Named turns come first, each shown by rows before and after it. Which turns, in which order, take the first row of each pair that follows to the second? Write the first one first, as in the answered first pair.
turn Rivu:
[ -7.3  -6.0  34.5   2.9  17.3  22.9  13.6 -18.7  -3.0 -19.7] |-> [-31.1   3.3 -11.4   8.1  25.5 -21.0  -9.3   6.7  -2.5 -24.8]
[19.1 -1.1 23.8  1.7  0.8 12.7  2.0 -4.4  3.2 17.6] |-> [  2.8  17.2  20.9   3.9   5.8 -15.1 -13.7  -1.6 -14.3  -5.3]
[ 14.1  -4.3 -22.1  20.1   2.6  -2.5 -33.0  12.8   4.8  12.0] |-> [ 27.0 -10.8  12.7  15.7  -2.5  26.8 -11.3  -5.6   2.6  11.7]
turn kol:
[ -3.7   5.4  27.2 -14.3 -15.1 -11.8 -11.9  -4.4  -4.4 -19.3] |-> [ -5.9  -0.4  20.2  -5.9 -10.4  -4.4 -10.6   0.7   9.9 -34.8]
[-18.3  16.3   4.0  28.9  36.6  -0.1  11.1  -5.6 -36.8 -27.4] |-> [ -7.9  17.5   0.6  30.9  39.6   8.4  17.1  -9.4 -33.9 -23.6]
[-16.6 -17.4   0.9 -16.3  -7.6 -18.9   4.0 -21.1 -37.3  40.2] |-> [-40.0 -47.0 -23.3  -1.5   6.0   1.5   0.2  -6.6   1.2  -2.1]
turn mamiv:
[-31.0 -51.9  -3.4  -9.8  14.0  35.7  21.6  -1.6 -21.8  21.8] |-> [-12.6 -49.0   3.0  -6.8  16.8  50.1  27.3  -8.4  -4.0   7.2]
[ 14.9 -14.3 -18.5  17.3  15.5  37.0  22.4  12.1  45.7 -16.7] |-> [  4.5 -19.7  22.3 -13.6 -39.7  20.8  -3.8   3.3  41.0 -27.5]
[-45.8 -13.0  19.7  27.2  26.0  16.8  39.1 -16.9 -38.6  13.7] |-> [-17.7  -5.2  26.3  30.1  25.3  42.8  46.1 -21.8 -13.4   1.6]
turn pama:
[-22.1  12.2 -14.5   4.2 -35.1 -28.9 -27.2  15.1   2.9 -19.0] |-> [ -9.6  14.5 -34.0   7.3  -0.1 -13.1   3.4   9.0  -9.9  43.2]
[ 32.7 -10.0  21.4  -2.1 -23.9  27.6  -4.9  -0.7  38.5 -21.6] |-> [ 24.4  -4.1 -30.6  10.7   3.2  -0.5 -13.0  21.5  45.6 -17.2]
[  2.8  23.0  12.4  -4.7  28.4   5.7   7.8  -8.6 -18.3  14.3] |-> [ -0.4  20.9  28.0 -11.4  10.6   4.2  -3.3  -8.4 -12.5 -15.4]
Pairs:
Each pair is 2 to 3 turns apart.
[ -7.1   2.3  25.6 -15.0 -26.9  14.2  -5.9 -18.4 -12.1  -4.2] |-> [-27.1  -7.4 -12.1 -11.5 -10.3  -4.1  -2.6  -7.1 -20.7  29.0]  mamiv then Rivu
[ -4.5   1.3 -39.6  17.3  45.1 -10.5  27.3  12.7 -23.8  59.3] |-> [ -7.8 -53.5  32.9  -1.0  -8.7  50.9  33.5  -7.5  15.7 -31.7]  pama then kol then kol
[-11.2 -32.3  13.5 -25.4 -36.6   5.2 -10.0 -16.9  27.2 -39.8] |-> [ 44.4   5.4  15.4 -16.9 -13.0  31.9  17.3 -25.9  17.3  24.4]  pama then kol then pama
[ 22.7 -12.6  -2.8  -2.6  14.9  15.7  36.0 -11.8  21.0  11.4] |-> [  9.7  -7.7 -23.4   4.7  13.6 -12.2  11.1   2.4  39.7 -28.1]  pama then pama
[-16.5  12.1  20.0  -7.9  31.5  -0.3  -7.3   0.3  12.1 -51.0] |-> [  1.0  27.1  48.6 -21.4  29.1  11.8   7.7 -17.0 -13.9  -3.0]  pama then kol then pama
[ -7.3 -19.6 -30.6  25.1  38.1  11.2   9.3  16.1  21.0 -22.7] |-> [  8.1 -28.2  28.7  -8.9  -6.5  47.2  22.1  -5.6  14.2 -14.8]  pama then mamiv
[ -6.0  14.8 -20.9  26.2  49.0  -5.3  10.9   8.5 -11.2 -12.3] |-> [-35.8 -23.9  16.3   9.0  24.4  10.0  18.7  -9.2 -21.1 -22.5]  pama then kol then kol
[ 36.2  11.5  10.5  -8.6 -32.8   1.0   6.9   9.4  16.8  14.4] |-> [ 38.4  19.5  23.9  -4.9 -13.9   8.9  16.8   2.7   8.2   5.9]  pama then pama then Rivu
[ 35.8  34.7 -20.6  18.7   2.3   0.7 -14.3  15.2  27.0  -8.5] |-> [ 38.0  28.2  25.8  -7.8 -33.9   2.3 -12.5 -11.8   2.1  16.9]  pama then mamiv
[-13.2  16.9  17.7  -8.8   6.7  -5.2   5.4  -6.9 -15.1  39.4] |-> [-18.1   2.1 -24.4   6.1  -7.3  -0.7 -18.5  11.0  38.8  -3.9]  pama then Rivu then kol
[ -2.1   0.5 -32.6  30.1  28.6 -11.3   3.6  18.6   3.0  16.0] |-> [ 24.0 -10.9  29.0   6.6 -17.7  32.3   9.2  -6.9  10.7   7.8]  Rivu then mamiv
[ -7.7 -29.6  -2.3  10.6   9.9  21.1  23.9  -9.3  18.8   2.4] |-> [-28.5 -34.0  15.2 -12.9 -16.2   1.4   5.2 -12.1   7.4   2.1]  mamiv then mamiv
[ -8.1  10.0  41.0 -11.2  -9.7 -23.9  -3.3 -12.9 -29.6  20.2] |-> [ 37.8  21.2 -14.1  24.4  17.9   9.7   1.0   1.3  32.4   3.6]  Rivu then mamiv then mamiv
[  9.7  -3.9   7.4  10.3 -38.7   8.2  -2.9   7.2  27.8   1.9] |-> [ -2.9 -16.3  29.7   5.1 -28.6  14.7  14.5  -2.4   8.9 -15.4]  mamiv then kol then Rivu
[  8.4   5.6   8.1 -35.6 -27.8   6.2 -31.5 -13.7  -2.4  31.0] |-> [-10.9   8.3 -37.3 -19.4   1.3 -22.5 -30.8   7.9   1.4  28.1]  pama then mamiv
[-30.2   8.2 -22.3   6.8  20.8 -10.7  16.5  -5.6 -13.7   5.8] |-> [-23.4  -9.0 -19.7   5.5 -13.9  -2.8  -1.1  -3.6  23.5 -26.4]  Rivu then pama then pama
[-27.7 -51.9  29.3 -40.4 -20.2  25.4   4.5 -18.0  24.6   6.9] |-> [-50.2 -37.4 -26.5 -24.0  -5.8 -30.5 -27.2   7.4  26.3  -1.4]  Rivu then Rivu
[-39.0 -20.5  -0.3   4.1  45.3  -3.4  20.5  -1.4 -38.4  -7.4] |-> [-42.7 -20.0   8.5  -0.2  28.8 -12.2   8.8  -2.5 -29.2 -34.5]  pama then pama
[-14.8  24.9 -21.8   0.1   9.8 -37.2  -8.9  16.5 -41.6   7.2] |-> [-17.4  21.0   2.5  -3.1   6.8 -33.6  -1.0  11.9 -53.9   3.5]  Rivu then Rivu then Rivu
[ -8.6  -2.7 -49.6  16.8  22.3 -20.4 -12.3  16.9   9.5   7.3] |-> [ 18.7 -30.7  23.2  -9.8 -27.1  27.3   7.8 -13.5  17.7  11.3]  Rivu then mamiv
[ 25.1  10.8   2.2   2.5  -3.0  20.6   8.5  -4.4  28.8 -15.4] |-> [ 24.6  -2.7  -2.0 -10.3 -19.8  17.4   7.9  -1.5  27.3  10.0]  mamiv then pama then Rivu
[-13.3   9.8  25.1  -1.9  29.4 -11.7   5.1 -20.8 -55.0  -5.6] |-> [-25.1 -17.1  17.4   8.3  40.2   6.0  16.8 -16.4 -40.8 -21.1]  kol then pama then pama
[ -0.7  19.7   6.3   9.2  -8.1  20.5 -16.9  -3.6  -1.9 -54.2] |-> [ 14.0  44.9 -23.7  13.4  18.9   6.6  -8.7   0.9 -29.4  12.0]  pama then kol
[-25.4 -19.8 -29.1  -1.7 -34.3   1.0   2.8   7.0  29.8   8.3] |-> [-33.0 -14.0 -32.1  -3.7 -32.9  -8.8  -0.7  13.8  22.7   3.8]  Rivu then Rivu then Rivu
[-16.5 -30.8 -39.7  11.2  16.5  13.4   9.1  15.6  26.6  -5.5] |-> [  0.8 -33.9  11.7  -6.0 -13.9  40.9  25.0 -10.1  20.7   9.1]  pama then mamiv
[ 11.9  -1.8  39.4  11.6   0.1  12.2  -0.9 -15.1  28.1 -60.6] |-> [ 30.6  23.8 -28.6  35.1  45.3  -5.3   6.6   7.4  35.4  10.2]  pama then mamiv then pama
[-16.7   1.0 -27.5  23.0  37.2 -12.8   8.3   5.0   9.3  -4.7] |-> [ -2.8   0.4  20.0  17.2  34.8  13.6  26.8 -19.9  -5.5 -20.0]  Rivu then Rivu
[-14.6   8.0  -6.7  -2.7  -5.0 -34.2 -26.6   6.2   2.7 -13.7] |-> [ -0.7   1.3  32.8 -16.6 -12.1  -4.2   7.8 -17.1  -9.2  23.3]  pama then pama
[ 29.6  17.4  38.8 -12.6 -54.8 -21.2 -13.7 -25.9  23.1 -32.3] |-> [ 12.1 -15.6  36.8 -22.1 -56.2 -19.3   5.0 -31.1  -3.8  41.1]  mamiv then Rivu then Rivu
[ 38.3  -3.9 -25.7  23.5  17.9   1.7  -5.6   6.2   9.2  19.6] |-> [ 31.4  -1.0  26.7  14.3   0.9   6.7 -13.1  -6.0   4.9 -34.8]  Rivu then pama
[-12.7 -31.3  -3.0 -19.2 -58.0   6.6 -31.2 -21.3  21.6  10.3] |-> [  8.0 -22.5 -34.1   3.4 -11.4  25.4   4.3 -15.9  19.3  61.2]  pama then pama then mamiv
[ 32.7   1.7  41.1  -6.0   0.5  38.6  33.1 -23.5  -5.8  14.1] |-> [ 38.9  30.3  31.7  -4.5 -18.3   4.7 -11.0  -6.0  22.7 -45.0]  pama then kol
[-18.0   2.0   0.9  -3.8  28.4 -26.1  16.6  -1.8 -38.2  21.0] |-> [-11.5  11.0 -11.2  16.1  23.5 -31.5  -7.7   5.8  -5.7 -33.4]  mamiv then pama then Rivu
[-30.3  -6.4  15.8 -24.4  -9.1 -19.6  -3.2 -11.5 -32.9 -43.0] |-> [-18.0  -1.5   1.1 -12.6  25.1  -4.2  32.0 -13.0 -56.4  23.2]  pama then pama
[  4.5  43.1   6.4   8.4  30.4 -11.8 -16.8  -3.2 -12.0 -46.7] |-> [ 39.4  43.3  -4.8 -13.1 -30.8 -14.2 -39.6  -1.1  17.2   9.5]  Rivu then mamiv then kol
[ 23.9 -15.6  -6.7 -19.3 -33.8  18.2  -0.5   3.2  31.9  23.6] |-> [-15.4 -13.4  35.8 -13.9 -17.6   0.4   1.5  -2.0  -4.2 -42.8]  Rivu then kol
[-20.2 -12.6  33.9 -18.9  -8.8   8.5  40.3 -20.1 -24.4   5.1] |-> [-29.3 -12.4  27.5  -6.6  -3.1   7.6  21.1  -7.1   3.9 -53.7]  mamiv then mamiv then pama
[  2.2 -14.0   2.0   8.0   8.3  27.7  14.6  -3.3  15.1  -5.0] |-> [23.7  9.4 -9.4 13.5  1.6  8.6 -1.9  1.6 17.9  2.7]  mamiv then pama then kol
[ 27.5 -20.0  39.1 -15.9 -19.4  66.5  26.0 -46.8  24.1   8.5] |-> [ 35.5  40.2 -44.8   2.8  23.2 -10.5   3.0 -13.5  -4.0  77.4]  pama then pama then kol
[-21.1  18.8 -13.0  25.8  39.9 -26.1 -12.3   4.8 -27.8 -31.7] |-> [ 18.5  19.6  -2.5  29.1  54.9  18.4  24.5  -5.8 -20.1  -3.8]  mamiv then pama
[ 40.9 -16.7   6.1 -36.5  -8.4  18.2  -2.6  -2.9  13.9  34.8] |-> [ 10.1  -4.7  33.7 -47.0  -0.4 -15.4  -9.1 -10.1 -33.3  12.0]  mamiv then Rivu
[ 31.0  -8.5  34.7   2.6   6.8  54.2  44.3 -17.6   6.5   7.2] |-> [ 38.5  42.6 -20.3  13.9   2.4  -5.0 -18.8  11.0  27.9 -42.5]  pama then kol then pama
[  9.6  10.3   7.1   9.5  10.3  14.4  -1.9   5.9  18.0 -57.8] |-> [ 33.2  49.6   7.0   7.2  15.0  -7.7 -13.0   3.5   7.8 -33.4]  kol then pama
[ -2.9 -26.5  -5.0   4.9  27.8  43.7  29.9   5.2  13.7  -9.4] |-> [-28.2 -19.4 -39.5   0.3  20.1  -4.6  -8.9  21.6  18.2 -22.2]  pama then mamiv then pama
[  4.3 -34.4 -12.0  31.6   2.1  33.1  -0.4   4.9  19.9  10.6] |-> [  0.9 -27.6 -24.2  27.6  -8.6  17.7 -25.6  11.0  25.9  -7.7]  mamiv then pama
[-14.2  -2.4  21.3  25.4  40.4  15.0  18.9  -4.3 -17.0 -66.7] |-> [ 10.0 -39.0  25.7  -8.3 -40.6  41.8  -1.5  -9.3  36.6 -32.5]  Rivu then Rivu then mamiv
[  1.9 -13.3  -4.9  -2.5 -37.4  -6.9   3.6   5.7   7.8  36.6] |-> [-20.5   4.3 -22.5  16.4  -0.9 -39.2  -9.4  23.7  -9.4  -4.0]  Rivu then pama then mamiv
[ 13.3  11.6  23.6  15.5  26.6  31.9   7.1  -5.6  27.0 -45.4] |-> [-20.6   3.9 -15.7  -2.2 -15.1 -29.7 -45.0  18.7  23.7 -29.3]  mamiv then Rivu
[-47.2 -57.9  31.2 -24.7 -46.3  16.9   5.7 -13.8 -13.5 -15.5] |-> [-49.0 -40.8  -0.4 -15.1  -5.6   5.2  30.8 -10.7 -49.1  53.4]  Rivu then pama then pama
[ 26.9  54.1 -14.2  26.2  37.5 -24.3  -0.8  28.6 -15.0  -5.3] |-> [ 35.9  59.2 -10.9  10.4  16.2 -34.9 -15.3  26.5 -10.8   4.3]  mamiv then mamiv then pama
[ 43.2   5.1 -14.5   5.2  27.0  36.8  19.5   3.7  13.2   8.5] |-> [  6.8 -10.8  21.8 -41.3 -38.9 -10.3 -21.6  -6.3 -23.4  14.6]  mamiv then mamiv
[-16.0 -27.3 -14.0  -9.2   3.2   2.1  11.4 -11.1 -24.0  51.4] |-> [-16.0 -41.7   1.9 -10.6 -19.8  24.0   2.6  -9.7  22.5 -24.2]  pama then kol
[-19.4 -31.8 -26.8 -14.2 -18.9 -24.9  -5.6 -11.4   7.4  23.9] |-> [ 11.7 -25.7 -13.1 -11.1 -34.9   9.7  -1.7 -14.9  42.6  -3.4]  mamiv then mamiv then mamiv
